Turns in one plane each, and the order they were made in; the first pair answered
turn z58:
8,-23,-5,24,-4,2,-1,-7,1,1,-11,0,-16,-1,9,-31,2,8,19,11,-17,-1,19,15,-1,37,37,2,12,3,-6,12,2 -> 15,-24,-13,3,0,9,1,2,-5,18,-18,12,-18,-14,4,-21,9,8,23,13,-25,3,-5,22,6,32,32,-3,11,4,10,12,1
12,2,-7,7,14,5,-22,-5,-5,5,4,-7,23,-6,-7,-2,20,-7,-11,-1,14,3,12,-1,-7,15,6,-13,-17,-1,-34,16,-26 -> 10,3,-1,15,11,2,-16,-7,-8,3,5,-15,24,8,-15,-17,26,-3,-13,12,-2,-2,14,-9,-5,17,16,-9,3,-9,-24,17,-15
-12,-20,31,12,13,-31,11,-4,-5,-35,21,-12,-21,34,-6,13,-13,-15,40,26,21,-8,31,-17,-35,2,28,-10,31,-13,33,8,5 -> 0,-22,16,-25,17,-21,13,10,-18,-4,13,9,-24,15,-20,31,-2,-12,48,29,2,2,-14,-6,-23,-8,23,-23,35,-17,60,10,2
-4,21,-9,-10,-6,-2,7,8,-9,18,5,17,-7,-11,-8,9,-6,-8,26,-2,14,5,-32,7,15,-8,17,-5,9,20,30,-26,1 -> -8,18,-5,-1,-7,-4,0,5,2,0,11,12,-7,-12,10,11,-17,-12,23,-19,42,5,-4,9,6,-3,11,-1,-15,28,-1,-28,-8
turn z619:
-3,-9,-5,6,4,10,-4,2,15,-4,8,-5,6,4,7,7,-5,3,-20,-8,6,1,33,6,-5,13,-2,-11,-11,20,-26,16,-24 -> 1,-5,-14,-10,2,11,5,9,16,5,8,2,6,-7,-3,20,-7,5,-17,-11,-2,4,20,12,0,2,-11,-15,-9,21,-18,18,-31
4,-8,21,20,-13,-39,-49,-31,16,-35,8,-7,12,1,6,-25,3,8,-34,-15,-29,12,46,-28,11,24,27,23,28,-17,-27,35,3 -> 15,18,-7,-51,-21,-32,-2,-1,26,2,4,25,3,-31,-32,45,-13,13,-2,-23,-36,20,-14,1,41,-26,-10,-2,29,-11,19,30,-31
-7,26,-25,-25,8,2,26,0,17,5,-5,20,-10,10,21,44,-17,13,29,1,-8,6,-33,16,14,-29,7,-15,3,-27,30,-26,-17 -> -13,-4,1,35,16,-3,-15,-25,5,-23,0,-11,0,34,57,-21,3,9,-6,10,-8,-4,18,-11,-13,18,40,6,4,-35,-16,-16,14
turn z915:
-10,-3,-11,-5,14,-2,-3,2,-3,-3,-12,11,9,16,-15,0,22,12,10,16,-37,10,0,-6,13,2,34,19,-14,16,16,-8,10 -> -4,-18,-9,1,18,0,-9,1,-4,-5,-4,6,10,7,-5,-10,24,15,-4,12,-34,7,13,-12,9,15,32,19,-20,18,-11,-2,8
-1,-14,5,22,1,0,-8,-8,-16,3,-2,4,-5,7,-1,-33,12,4,-22,12,-25,0,-10,-15,-17,29,5,-5,5,-12,5,-3,19 -> 5,-12,2,20,-6,-1,14,-3,-1,6,14,-2,-5,-6,-14,-27,3,12,-31,7,-30,-6,3,-19,-13,22,-9,-9,12,-12,-11,10,-2
3,-20,3,-19,-8,11,-56,-5,-6,-9,8,36,5,2,16,2,9,-5,1,-30,-9,1,-2,12,16,-12,0,7,-43,-16,8,-10,-2 -> 11,-22,2,-16,-10,11,-38,-4,3,-6,25,27,8,-15,9,3,5,4,-12,-37,-11,-6,15,4,17,-13,-11,4,-40,-12,-24,3,-19
Pairs:
Between the rows of a pair lie 2 to 3 turns.
39,-4,-19,-35,-7,39,30,-9,-3,24,25,4,-15,-59,-34,-25,21,14,14,8,-22,-1,16,-39,16,11,-1,3,41,-3,-15,68,-9 -> 22,-4,-14,-33,3,41,-23,-20,-35,20,-18,24,-20,-23,-7,-34,38,-10,47,23,-11,12,-24,-21,9,20,27,11,28,-9,49,34,43  z915 then z915
-1,17,0,-2,-15,-9,29,5,11,0,6,-18,-12,-3,-24,0,9,7,-1,18,0,-7,-5,-13,2,-4,-12,4,27,-5,9,-18,-16 -> -3,10,-5,-15,-1,-1,-6,3,-7,5,-17,2,-16,-5,-2,4,15,-6,13,11,17,4,-28,3,0,2,-6,5,1,-1,31,-34,5  z58 then z915
-20,13,10,18,-7,-16,2,-17,3,-23,-8,-3,1,20,2,-7,-13,-16,22,6,23,-2,13,9,0,-8,-9,10,-7,1,19,-22,10 -> 0,-12,6,6,8,-4,-19,-16,-24,5,-16,4,3,6,4,-26,15,-11,8,21,-10,3,-19,2,1,10,7,5,6,-8,29,-10,26  z58 then z915 then z58
16,5,1,-20,-14,-2,-18,-6,2,16,20,-8,8,37,-14,25,-18,-14,-21,-12,-11,-24,8,-9,-25,3,7,22,-10,5,-27,-9,-6 -> 13,3,6,-14,-13,-3,-25,-11,-3,14,15,-8,9,49,-12,18,-13,-17,-18,-7,-14,-25,6,-13,-27,6,14,24,-6,-2,-17,-13,5  z619 then z915 then z619
-12,4,33,31,5,-22,-9,-16,-5,-11,1,-4,-4,23,18,-4,-1,-13,25,16,-3,-7,13,11,-12,0,0,17,15,-5,30,-6,17 -> 5,-6,22,-2,13,-11,-7,-2,-17,23,-5,14,-6,-2,10,7,13,-6,22,20,-27,-2,-25,15,2,-1,-3,4,23,-7,45,2,14  z58 then z619 then z619
1,-9,-11,-11,5,21,-25,4,-18,-2,-6,20,10,-20,31,19,-2,-26,5,-30,53,14,-11,25,-4,0,-9,-8,-55,26,-29,-8,1 -> 19,-8,-15,-20,-5,21,22,15,-1,17,23,9,13,-45,-4,24,-3,-5,-19,-26,20,2,-5,10,9,-12,-27,-18,-22,23,-54,22,-32  z619 then z915
5,5,-2,-16,-9,11,8,-1,11,6,15,-8,-6,-12,-6,-6,-2,-6,-11,-11,4,0,14,9,3,-1,-8,-3,-12,-7,-18,8,-27 -> -7,4,9,9,-9,5,-10,-12,3,-4,6,-16,-6,14,1,-29,6,-10,-10,1,2,0,21,6,-6,10,9,8,-7,-11,-7,1,-4  z915 then z619
-27,3,-5,-6,-2,-13,26,7,35,6,33,-13,-10,21,-22,-1,-4,-1,-8,8,-12,11,-5,3,19,0,13,11,31,-22,22,1,-7 -> -19,-5,-14,-26,5,-6,18,12,27,24,24,3,-12,7,-20,11,3,-3,-6,3,-14,18,-30,13,21,0,10,5,20,-20,32,0,-5  z619 then z58
19,-10,-16,-37,-4,16,-14,-18,-12,17,-15,-7,-19,2,2,12,-9,-12,14,10,25,-4,-17,32,-27,3,9,20,4,6,28,13,13 -> 18,-12,-12,-22,-7,12,-4,-22,5,2,2,-20,-14,-5,8,10,-21,-8,-1,-4,44,-12,20,24,-31,10,0,23,-8,13,-17,23,-5  z58 then z915
-4,14,25,17,-20,-3,29,-4,8,-29,22,-22,7,-5,-11,-5,-21,-3,-5,-13,11,-12,35,-5,-3,-3,-8,13,6,20,-29,1,-15 -> -7,9,25,12,-12,1,11,-2,-20,-11,-2,-9,5,18,-18,-19,1,-7,16,21,-21,-5,-15,-2,4,-2,17,14,33,5,38,-7,25  z58 then z915
8,-12,5,22,19,4,-23,-6,-3,14,-19,24,-1,-13,-22,0,18,0,-2,-9,-27,-3,-35,-12,10,17,11,8,0,16,-5,5,6 -> -1,1,2,15,16,2,-21,-5,10,-1,-20,32,-6,-12,-13,22,1,-8,12,-28,6,2,-26,2,9,7,-3,9,-28,26,-9,-8,-6  z58 then z619
7,8,-10,-33,32,19,12,6,18,18,-2,16,-21,-25,24,28,18,-13,20,-4,-14,-7,-5,13,-9,-3,15,-23,-13,-9,24,13,5 -> -3,10,-1,-11,32,14,-3,-3,10,6,-9,9,-18,0,28,9,28,-19,26,10,-18,-7,-1,10,-16,6,33,-13,-2,-15,43,5,27  z619 then z58 then z58
17,5,5,-3,-12,-25,-28,7,-18,38,-23,7,-3,-36,-15,14,38,6,-10,-9,-17,-17,-16,-13,-8,22,-15,26,1,10,2,5,12 -> 8,5,16,25,-16,-32,-32,-3,-11,14,-16,-8,0,-23,-2,1,31,5,-17,-13,1,-23,19,-20,-18,30,-15,36,-6,14,-24,5,11  z58 then z58
7,-1,4,-3,7,-10,10,0,0,0,9,-12,-1,-22,2,1,-3,1,-6,-15,-25,-13,20,-11,1,15,-6,-6,3,3,-20,23,-1 -> -4,16,5,-1,-2,-15,21,-2,10,-13,7,-13,-5,-11,-1,15,-17,-5,9,-19,-8,-12,25,-2,2,1,-14,-3,0,6,-10,11,-6  z915 then z58 then z58
2,-7,4,10,-2,5,-12,-1,-2,-12,1,4,-1,-3,13,-4,0,-10,-3,-9,17,3,16,0,-9,10,4,-4,-15,4,-12,-2,-5 -> -3,12,0,-1,-13,1,12,6,5,-9,4,6,-3,1,-9,16,-11,-11,13,-2,12,3,1,5,3,-11,-4,-5,-2,3,15,-6,-12  z915 then z915
-17,15,-27,-3,3,17,50,17,8,-1,0,30,-16,-21,1,5,-24,19,-18,-39,14,4,-5,4,-7,4,6,2,-6,4,-21,-8,2 -> -20,0,-14,25,7,16,20,2,-8,-12,-10,21,-10,1,17,-30,-7,14,-24,-24,11,3,6,-4,-20,29,32,11,-1,-2,-20,-9,31  z915 then z619
19,-10,15,-9,4,18,-1,6,-12,18,13,-9,0,-33,-1,-14,15,-1,-27,-12,-23,1,8,-13,2,26,-2,-8,-5,1,-35,28,-12 -> 17,-10,18,-4,1,16,-1,6,-14,19,15,-11,3,-26,-5,-20,18,-2,-27,-4,-32,-1,10,-17,1,28,2,-7,4,-2,-32,30,-8  z58 then z58
18,-4,-28,-7,10,-9,-5,20,-9,19,3,9,7,0,4,8,12,-5,2,0,-19,29,-4,6,4,3,8,-11,-7,-4,7,3,-5 -> 16,-11,-23,4,12,-9,-13,17,-12,14,5,3,11,5,10,-6,14,-5,-4,2,-19,28,5,2,-2,13,12,-6,-6,-5,-3,5,0  z619 then z619
13,11,-1,-18,-1,0,-3,-3,-6,10,-9,9,6,1,-17,10,4,10,-1,-2,-2,5,-14,11,10,-1,-11,13,-9,1,11,-7,7 -> 2,14,5,-4,-3,-3,-11,-8,-3,-4,-11,4,9,14,-9,5,-3,3,3,-2,13,6,1,15,4,2,-6,18,-16,4,10,-16,12  z619 then z619 then z619
-17,26,20,6,-9,-43,18,-5,27,-39,-9,-6,-7,5,12,12,-2,13,5,-10,53,-5,15,8,13,-18,-2,5,-16,-1,2,19,8 -> -9,25,10,-21,-6,-36,25,4,13,-7,-17,7,-7,-3,-12,17,13,18,13,9,16,0,-33,8,26,-27,2,-4,10,-11,44,24,18  z58 then z58
-17,1,22,12,13,19,16,-8,5,-28,-1,-12,19,9,29,-16,-11,-5,-32,-6,10,19,30,2,-2,3,-16,19,0,-8,-19,-16,-19 -> -16,19,17,-1,3,15,43,-1,7,-15,0,-10,21,17,2,-4,-13,1,-20,13,-16,17,8,3,12,-19,-21,16,31,-15,16,-14,-23  z915 then z58
1,6,-10,23,16,2,-4,5,-13,2,6,18,-2,3,-4,-17,13,-4,-7,2,-6,3,19,7,-1,3,8,24,-4,-1,0,-1,11 -> -5,14,-10,22,15,-2,0,7,-11,-4,3,18,-1,9,-2,-9,5,-8,3,2,4,7,20,10,0,-5,3,26,-9,3,6,-8,11  z619 then z619
-3,4,-4,21,-3,-1,-21,-25,5,12,-11,8,8,16,5,-24,14,2,-11,13,-24,-19,12,-18,-14,-2,22,7,10,-9,-8,-1,4 -> -10,21,-8,18,-11,-4,-4,-24,27,-4,-2,8,4,13,5,2,-10,0,-1,-5,6,-17,31,-10,-16,-20,4,6,-10,2,-20,-9,-20  z619 then z58 then z58
-31,21,-10,2,4,-2,-33,-15,-21,-25,-1,24,14,23,21,-3,34,-14,32,10,6,-10,-39,7,-9,-1,8,-8,-14,8,24,-23,12 -> -24,35,-23,-21,-5,-2,6,-3,2,-17,17,28,11,0,2,34,12,-5,30,-9,15,-13,-35,12,1,-25,-23,-20,-20,18,2,-17,-28  z619 then z915 then z619
-8,9,0,17,-13,-7,-24,-6,-12,-11,-6,9,-5,15,7,2,-3,13,9,-2,3,2,3,12,-4,5,4,9,-4,-5,5,-8,7 -> -1,14,-4,14,-18,-8,0,-2,1,-10,10,2,-2,1,-5,9,-12,23,-2,-7,-4,-3,16,7,1,-1,-11,3,3,-3,-15,4,-12  z915 then z915
18,6,21,7,1,22,27,14,3,23,15,-15,8,5,7,-17,1,-7,-35,0,-8,-13,26,-3,10,17,-4,-8,4,-3,-42,24,-17 -> 6,0,25,14,12,25,-18,4,-22,19,-15,-1,8,27,32,-31,14,-23,-20,9,2,-3,3,6,1,31,19,-1,-8,-5,-8,1,19  z915 then z915 then z915
44,-8,-15,-29,4,-13,-18,18,-4,33,16,-8,-10,-37,23,34,-16,1,-14,-29,8,20,-11,14,2,0,5,-1,-21,15,-27,21,-21 -> 27,8,2,11,-16,-29,10,9,18,4,38,-37,-5,-10,6,15,-31,7,-20,-21,8,5,36,-2,-1,-5,4,14,4,12,-45,28,-28  z58 then z619 then z58
7,-4,20,-4,12,-3,-7,15,15,-1,14,-28,-13,-11,15,1,4,2,-5,-4,24,7,18,0,3,12,-12,10,-24,4,-38,9,-11 -> 1,16,16,-17,1,-11,12,20,23,-2,10,-23,-15,-1,-2,24,-8,-1,18,-2,28,6,5,10,13,-13,-22,8,-18,4,-6,1,-19  z619 then z619 then z915
2,-23,1,11,-2,4,-10,-10,2,-3,18,-1,5,-9,15,-24,6,0,-20,0,-4,1,21,-17,-14,22,5,1,2,-1,-29,8,1 -> -15,-4,7,20,-14,-6,0,-14,0,-13,8,-4,4,24,0,-26,5,-8,5,19,-13,0,12,-12,-10,8,14,7,24,-9,16,-4,17  z915 then z915 then z619
2,10,7,25,-2,-2,2,-10,-10,-4,1,-12,-2,19,-3,-15,-3,-14,16,0,5,6,-7,4,-4,5,9,1,-5,-11,26,-8,15 -> 21,3,-6,-3,2,6,20,3,-7,22,12,-2,-2,-16,-16,3,-2,-2,4,-9,-9,6,-24,1,5,-1,-9,-14,-1,-6,11,6,-7  z915 then z619
0,-8,13,3,0,-17,0,10,-23,-15,-12,10,-16,20,-11,4,-5,-6,1,-2,-14,-7,-21,21,-13,-16,17,-5,11,2,44,2,8 -> -5,-10,14,12,2,-17,-8,4,-14,-34,-8,8,-18,14,10,11,-18,-13,-2,-23,19,-5,6,27,-23,-12,8,-2,-21,14,11,-2,-2  z58 then z58
12,-23,-3,9,6,14,-27,20,-11,14,-14,24,2,-17,8,15,22,-12,27,-7,19,10,-11,30,-16,-1,-10,-4,-8,-22,-5,-24,26 -> 15,-28,0,20,5,13,-20,18,-2,5,1,13,4,-26,13,8,16,-7,7,-17,23,3,17,23,-20,9,-16,-3,-12,-19,-41,-13,11  z915 then z619 then z619
-20,35,-4,14,-24,-28,29,22,4,9,16,-37,-1,13,-22,1,-9,20,-10,-14,-7,4,5,-17,31,-12,-13,-2,39,-5,10,23,2 -> 0,10,-11,-6,-8,-14,18,28,-10,34,15,-30,2,-17,-16,-3,5,26,-29,-17,-22,8,-12,-19,31,2,-11,-10,35,-6,-7,35,1  z58 then z619 then z619
-34,21,-22,12,-31,2,-3,14,-8,-24,-8,-8,-10,25,-36,15,-33,-1,16,8,10,-31,16,12,-6,-26,3,-12,39,-5,15,-8,-4 -> -25,5,-31,-14,-9,17,-46,17,-29,-10,-31,17,-14,3,-5,23,-21,-10,19,-6,26,-17,-14,29,-11,-11,6,-19,3,4,20,-18,10  z915 then z58 then z58
-7,-15,9,14,5,6,-10,10,-10,-9,6,-8,-9,3,8,0,-1,-9,-16,-8,-1,-14,14,-6,-6,18,6,7,-11,-7,-9,1,3 -> -3,-16,0,-8,10,13,-11,18,-15,6,-4,5,-10,-9,8,13,1,-10,-13,-10,-5,-8,-10,4,-2,12,2,1,-14,-7,8,-1,2  z619 then z915 then z915
19,-34,-5,-20,9,-3,-12,7,-18,14,4,6,8,-19,23,6,25,-11,-7,-6,-2,-13,-33,-11,2,6,-16,-8,-17,-9,-6,7,-11 -> 18,-33,-1,-13,7,-3,-13,4,-11,1,9,1,7,-19,31,7,17,-13,-9,-17,11,-15,-13,-12,-3,7,-20,-7,-26,-5,-25,6,-19  z619 then z915 then z619
13,-18,-18,1,3,8,-9,-2,2,12,7,3,12,-13,4,-3,3,5,-9,-3,-8,-2,-12,7,16,-3,0,-10,-2,-16,-11,24,-11 -> 10,-12,-17,-4,2,9,-12,-2,-3,13,-3,9,10,-3,3,2,4,-2,6,3,-9,2,-27,12,18,-9,3,-10,2,-17,15,14,-3  z915 then z915
24,4,-26,11,27,15,18,-16,23,2,32,8,-7,-37,-5,15,22,6,-18,-8,38,14,-1,23,-18,5,-27,3,9,-17,-23,15,-42 -> 24,-1,-22,19,29,15,11,-22,21,-2,32,3,-5,-35,-2,4,27,7,-26,-7,34,13,6,20,-23,14,-21,6,10,-19,-31,17,-38  z619 then z619
14,-4,-4,-21,-2,-1,-14,15,-4,17,-22,8,3,-5,0,1,15,3,15,14,-2,16,-23,11,12,3,-12,-12,-3,-8,25,-9,8 -> 15,-11,1,-3,-2,-3,-14,10,9,2,-4,-5,3,-17,17,-6,5,7,-6,-8,21,10,17,5,0,16,-20,-9,-24,0,-30,-2,-10  z58 then z915 then z619
-17,17,7,15,-8,-7,4,-4,3,-4,3,11,-12,23,-18,10,-7,-8,6,2,-7,-9,-17,11,2,-14,5,-14,15,-9,42,-8,-7 -> -5,-12,14,33,4,0,-16,-10,2,-9,16,-1,-9,4,5,-16,-1,-1,-31,-11,-2,-15,19,-4,-12,18,10,-10,-5,-6,-22,11,-13  z915 then z915
22,8,3,-12,-3,-10,26,-8,18,-16,14,-5,-4,1,-19,0,-1,11,18,21,2,-43,6,0,4,-1,4,-16,17,46,7,-11,2 -> 23,6,0,-19,0,-10,25,-9,18,-16,16,-1,-6,-7,-12,9,-6,8,18,12,13,-40,5,5,5,-1,-2,-18,3,52,-3,-12,-3  z58 then z58
2,-6,0,-40,-30,-11,29,16,2,-15,4,11,23,15,-27,37,-39,27,22,-13,3,-1,-22,12,21,-6,-21,-18,-3,-5,12,10,-22 -> 7,-16,0,-36,-28,-8,30,17,5,-16,15,3,24,-1,-22,31,-38,32,5,-20,1,-5,-8,6,19,3,-25,-20,-7,-5,-16,19,-31  z58 then z619 then z619
15,-23,11,-14,2,18,6,-8,11,8,18,-1,-8,-28,23,22,-12,6,-35,-22,17,2,14,3,7,8,-2,-5,-45,15,-25,-6,-16 -> -4,2,20,11,-18,1,34,-14,31,-16,27,-17,-11,7,4,19,-27,8,-22,-12,22,-8,35,-3,9,-9,-4,6,-21,10,-12,-11,-19  z915 then z58
-6,-13,2,7,11,6,-23,-9,-22,9,-17,5,4,25,0,-37,37,-5,-2,30,-34,5,-22,-13,-2,19,33,7,29,-17,34,2,40 -> -17,-2,-7,-9,17,8,-46,-8,-15,-12,-32,25,-5,17,35,0,14,-24,20,-7,29,17,-18,16,-10,8,17,7,-31,7,29,-27,28  z58 then z619
